The same turns and mirrors carry the whole set onto itself, and each row onto the other rows of its family. Which rows share a family with each named row? Give them in list order.
These 16 rows form 4 families of 4 rows each.
K9: 1.70 -0.07 -1.74 -3.27 1.33 -2.07 -1.32 -3.47 2.13 1.97 -1.93 0.23 -0.36
K344: -0.11 0.06 -1.62 -3.24 1.04 -1.24 -1.33 -3.36 1.27 2.69 -1.59 -1.00 0.10
K304: 1.74 0.11 -0.97 -0.43 -0.03 0.65 1.05 0.54 1.69 -1.13 -2.78 -1.01 -2.03
K718: -0.30 1.62 0.92 -0.60 -1.05 0.84 0.48 -0.12 1.08 0.40 -1.96 -0.18 -0.98
K592: 1.60 1.71 0.98 -0.31 -0.79 -0.02 -0.37 -0.01 1.72 0.18 -1.70 0.77 -0.92
K732: -0.33 -0.76 -2.95 -1.86 2.56 -1.98 1.23 -1.23 0.75 0.98 -2.35 0.12 -2.21
K79: 1.43 -1.30 -0.62 0.03 0.48 -0.54 1.70 0.44 1.27 -1.32 -2.04 -0.16 -1.53
K268: -0.86 0.19 0.12 -2.71 0.72 -0.26 -1.02 -3.15 0.96 2.33 -1.91 -0.60 0.44
K453: -0.45 -0.96 -2.54 -2.74 2.40 -1.79 0.53 -1.79 2.75 1.01 -2.03 -1.62
 -2.23
K879: 1.75 1.15 1.04 -0.60 -0.37 1.46 -0.39 -1.17 1.73 1.39 -2.31 0.88 -1.32
K654: 0.10 0.67 -0.99 0.21 -0.44 -0.09 1.13 0.59 0.78 -0.21 -2.50 -0.38 -2.88
K679: 1.14 -0.94 -2.69 -3.70 2.58 -1.51 0.06 -2.01 2.46 0.56 -1.52 -0.77 -0.14
K878: 2.13 1.46 0.84 -0.59 -1.15 -1.11 -0.83 -1.30 2.53 0.99 -1.73 0.69 -1.03
K245: 1.74 -0.47 -1.90 -1.15 0.73 0.63 1.60 0.43 2.81 -1.11 -2.09 -1.41 -1.22
K756: -0.40 -0.55 -2.80 -3.48 2.48 -2.34 0.76 -1.86 1.66 1.05 -1.81 -0.19
 -1.28
K96: -0.31 0.78 -1.26 -1.99 0.54 -1.89 -0.39 -2.95 2.23 2.84 -2.06 -0.08 1.05

The rest of the family of K79: K453, K879, K96
The rest of the family of K718: K9, K654, K679

